[[144, 85, 105, 159, 142], [58, 95, 133, 101, 105], [79, 89, 131, 115, 117]] value 142
[[90, 100, 73, 79], [87, 95, 81, 101], [85, 79, 84, 149]] value 79
[[136, 149, 100, 101, 92], [60, 52, 102, 127, 102], [113, 121, 94, 84, 85]] value 92
[[104, 114, 162, 154], [130, 99, 148, 153], [128, 93, 56, 131]] value 154
[[58, 101, 91, 151], [107, 105, 105, 91], [104, 101, 100, 94]] value 151
[[77, 100, 152, 100, 91, 153], [102, 100, 86, 100, 99, 85], [98, 100, 109, 100, 99, 110]] value 153
[[152, 74, 106, 70, 150, 87], [151, 48, 83, 154, 86, 74], [151, 66, 66, 90, 162, 94]] value 87
[[95, 116, 115, 98], [117, 116, 113, 117], [90, 130, 146, 91]] value 98
---
106   93  115  106  125   81   83  102  107  100
 95  135  102   85   73  106  107  123  102   97
109   85   92  104   91   93   76  128   91   97
112   86  118  153  141   91  151  131   99  100
 91  122  164   94  107   89  135   90  107   99
-> 109

115  103   99   90   81  116
 85   99  100  108  101   82
 89   95  101  106  116   89
 99   94  103  102   95  108
 72   88   98  102  111   73
 93   91   99   91  107  100
 98   90  103   91   95  106
101   88   96   75   76  115
108  104   98   82   55  104
 71   94  102  110   98   65
109  104  101   93   92  106
-> 89

 75   95  139   66   87  101
 96  120  107  112  120  119
 79   47  148   92   78   77
102  135   97   68  111  125
137  161   91  103  161  163
149  142  137  130  164  160
115  113  128   84   95   97
-> 79

 95  101  131  114  132  116  128  113  101  104  126  121  113  111   80   99
106  102  103  112  114   96  112  104  105   90  113  123  105   94   90  111
103   90   96   94   91   85   85  104   93  110   91   89   91  104  123   94
 98   81  129  113   93   63   59  117  113  108   92   76  121   96  104   97
 98   91   96   92   88   92   84  103   92  115   88   85   92  108  114   91
100   79  124  103   95   77   76  107  107  102   94   87  113  101  105   97
 94   62  140  115   91   63   52  113  127  116   94   70  114  102  108   93
104  102   82   97   91   98   92   87  107   90   93   98   97   92  105  106
106   99   91  101   98   92   97  100  104   91   99  102   99   93  100  104
109  124   72   98  104  113  117  101   81   97   95  111   89   92   88  101
-> 103

 96   87   94   99   97   88  102   96  101  107  100
108   82  123  146   74   76  100   79   50   58   61
 93  102  105  105   98   97   98  114  101   93  111
110  128   93  117   85   94   90   84  105   88  139
106   95   95  103   92  100  107  102  106  113   92
 73   93  115   78   93  126  153   84   89  111  118
102   93   97  129  108   81   81  106   84   86   89
 94  122  101   90  129   88   71  115  132  129   99
-> 93
---
98,66,154,77 | 154, 66

127,82,148,92
60,145,106,49
| 148, 49

130,57,161,39 | 161, 39

106,159,61,86 | 159, 61

49,75,79,118,88,52 | 118, 49

162,66,95,127,121,123 | 162, 66
---
[ 73, 157, 149,  94, 103, 147] => 147
[147, 105,  65,  36, 108] => 108
[ 43, 154,  76,  55] => 55
[107,  45, 111, 102] => 102
[100, 151,  91,  46, 103,  56] => 56
[107, 137, 117, 104, 103, 160] => 160
[ 90, 124,  72, 159] => 159
[151, 104,  64,  68,  90,  88] => 88
[ 92, 117, 101, 116, 147] => 147
[ 53,  65,  87, 153, 112,  50] => 50
---
array([[106,  83,  94, 149, 107,  76,  89],
       [111, 114,  63, 100,  94, 103,  85]]) ⇒ 89, 111

[152,  51,  76,  93] ⇒ 93, 152

array([[ 71, 117, 121, 117, 116,  94, 118],
       [140, 107,  99, 118,  52,  43, 114]]) ⇒ 118, 140

array([[ 87, 108, 108,  98, 100],
       [ 52,  55,  78,  77,  63]]) ⇒ 100, 52

array([[151, 123, 116,  86,  94,  88,  91],
       [115, 118, 101, 115, 106, 126,  90]]) ⇒ 91, 115

[ 90,  70,  59, 111, 150, 146,  81] ⇒ 81, 90

[ 73, 124,  51, 130, 133, 105,  59] ⇒ 59, 73

[119, 110, 138, 100,  98,  66,  51] ⇒ 51, 119

[ 66, 126,  41,  91, 146, 158] ⇒ 158, 66
---
[106, 122, 100, 115, 108, 155] -> 100

[ 63,  78, 110,  56,  48] -> 78

[ 57,  47, 111,  45, 143,  44] -> 111

array([[137,  76,  53,  90],
       [ 58, 103,  85, 126],
       [ 53, 118, 119, 109]]) -> 53

array([[127, 107,  73,  72],
       [107,  91, 132, 142],
       [129, 103, 146, 163]]) -> 129

array([[121,  55, 117, 154, 131,  71,  95],
       [ 86,  93, 135, 133, 111,  87, 108],
       [ 73, 118,  47,  70, 125,  70, 129]]) -> 70

[103, 120,  84, 106, 130,  53,  64] -> 106

[ 95,  99, 101, 155,  61, 102] -> 101
---
[103,  94, 139, 120, 154] ⇒ 103, 154

[ 53, 130,  66, 150,  96] ⇒ 53, 96

array([[ 65, 113, 123, 110],
       [ 49,  73, 100,  97]]) ⇒ 65, 97

array([[107,  77, 115, 117, 103],
       [ 90, 113, 145, 103,  90],
       [122,  44,  64,  65,  97]]) ⇒ 107, 97

[105, 132,  64, 159] ⇒ 105, 159

array([[ 80,  69,  66, 104],
       [103, 147, 124, 115]]) ⇒ 80, 115

[ 50, 100, 138,  48, 112] ⇒ 50, 112

[ 50, 131, 129,  77] ⇒ 50, 77
---
[[100 103  98 101  54 112]
 [118  95 105  80  94  63]
 [119 105 108 122 118  89]] Answer: 54

[ 87 147  93  93] Answer: 93

[[ 83  89  44  78]
 [ 47  76 108  70]] Answer: 44

[[ 42 100  81 132]
 [ 65 123 127  85]] Answer: 81

[[ 42  98 102 101]
 [105  41  96  47]] Answer: 102

[ 41 156 113  93  64  89  77] Answer: 89
---
[160,  52,  84, 109, 112, 115] >> 84

[ 51,  46, 134,  37,  96,  68] >> 46

[ 94, 120,  90,  42, 109,  76, 129] >> 76

[162,  91, 114, 132,  86,  83, 143] >> 86

array([[103, 129,  76, 121],
       [ 47,  72,  79, 121],
       [ 83, 103,  96,  94]]) >> 72

[105,  70, 159,  52,  94, 144, 143] >> 70
---
118,146,43,77,83 yields 118, 83

104,95,127,151,90 yields 104, 90

131,114,64,114,125,54,99
120,100,91,77,75,76,89
77,101,123,92,82,114,117
yields 131, 117

65,164,100,72,99 yields 65, 99

79,98,115,60,151,131 yields 79, 131

82,99,88,120,97,94,93
107,100,105,92,104,98,108
107,99,123,74,149,65,141
yields 82, 141

48,127,91,145
113,44,103,52
yields 48, 52
---
[101, 133,  48,  93, 141] 141
[154,  81, 107, 125] 125
[ 60, 101,  64, 149, 123,  58,  93] 93
[161, 105, 106,  91,  97,  81] 81
[ 42, 115, 109,  62, 163, 125] 125
[ 94,  66, 126, 162] 162
[106, 112, 117,  96,  93, 161] 161
[148, 133, 112, 140, 105,  79,  84] 84
[142, 113, 123, 147, 144,  84] 84
[ 75,  65,  76, 102, 146] 146
---
array([[ 99, 153, 136, 132,  39],
       [139, 126,  94, 138,  41],
       [ 91, 130, 140, 114, 107]]) -> 41

array([[115,  94, 133,  86, 157],
       [138, 107, 105, 126,  47]]) -> 157

array([[ 52, 134,  94,  95, 160],
       [163, 164,  89,  44,  89]]) -> 160

array([[164,  88,  83, 103, 127, 107, 114],
       [116,  97,  96, 106,  91,  82,  86]]) -> 114

array([[ 68,  69,  73, 147, 147, 146, 147],
       [ 66,  67,  64, 114, 117, 119, 119],
       [127, 125, 125,  73,  73,  73,  73]]) -> 119

array([[ 97,  94,  98,  66,  97, 104,  90],
       [ 99,  92,  99,  41,  92, 104,  90],
       [ 83,  91,  99,  53, 101, 103,  94]]) -> 90

array([[104, 106, 112, 136, 102,  82],
       [122,  79, 122, 124, 148, 154],
       [104,  94,  64, 101,  97, 108]]) -> 154

array([[148, 154,  67,  67, 152, 154,  67],
       [102, 101,  96,  96, 101, 102,  95],
       [106,  94, 119, 119,  94,  92, 119]]) -> 95

array([[ 73, 134,  74,  81,  66],
       [ 97, 107, 119, 146, 152]]) -> 66
---
[ 88 103 112 118  94 155 117] ⇒ 88
[152 100 111  86] ⇒ 152
[ 84 124 106 156  59] ⇒ 84
[ 81  86 141 107  80  39 128] ⇒ 81
[ 88  50 102  51  73] ⇒ 88
[ 45 104 119 143  60] ⇒ 45
---
[131,  89,  53,  89,  97, 129,  66]	131, 129

array([[ 97, 109,  95,  88, 100,  95],
       [115,  99,  99, 148, 111, 113]])	148, 115

[ 73, 101,  36, 130,  75]	130, 101

[100, 133,  56,  36, 143,  68]	143, 133

array([[101, 116,  93, 116, 117],
       [135, 147,  96, 114, 116]])	147, 135

array([[129,  97,  36,  97,  50],
       [133, 102, 101,  82,  46]])	133, 129

array([[ 85,  49,  83,  69, 140],
       [ 79,  83,  74,  72, 122],
       [ 89,  39,  89,  88, 116]])	140, 122
---
[[126 127  73 100  51  84 137]
 [130  95 133  67 103 145 113]] -> 126

[[ 86  86 154 122]
 [ 59 106 113  92]] -> 86

[[108  76  99 116 147]
 [126  84  75 122  48]] -> 108

[[ 75 124  75 149]
 [ 64 144  76 107]] -> 75

[[102 126 126 129  92  79]
 [100  87 131 113 158 129]] -> 102

[[ 87 140  58 109  64]
 [110 143  53 102  66]] -> 87

[[155  52 157  87  48]
 [148  43 151  87  41]] -> 155

[[ 53 155 104  67  88]
 [ 58 161 127  85  86]] -> 53
---
(76, 108, 119, 155, 139)	155, 76
(140, 64, 75, 78, 84, 121, 164)	164, 64
((107, 44, 123, 99, 135, 119, 114), (101, 131, 82, 58, 95, 94, 105))	135, 44
(38, 105, 80, 121)	121, 38
(155, 130, 100, 152)	155, 100
(146, 116, 75, 96)	146, 75
(153, 82, 107, 46, 70)	153, 46
((121, 111, 93, 100, 110), (91, 115, 154, 121, 116))	154, 91
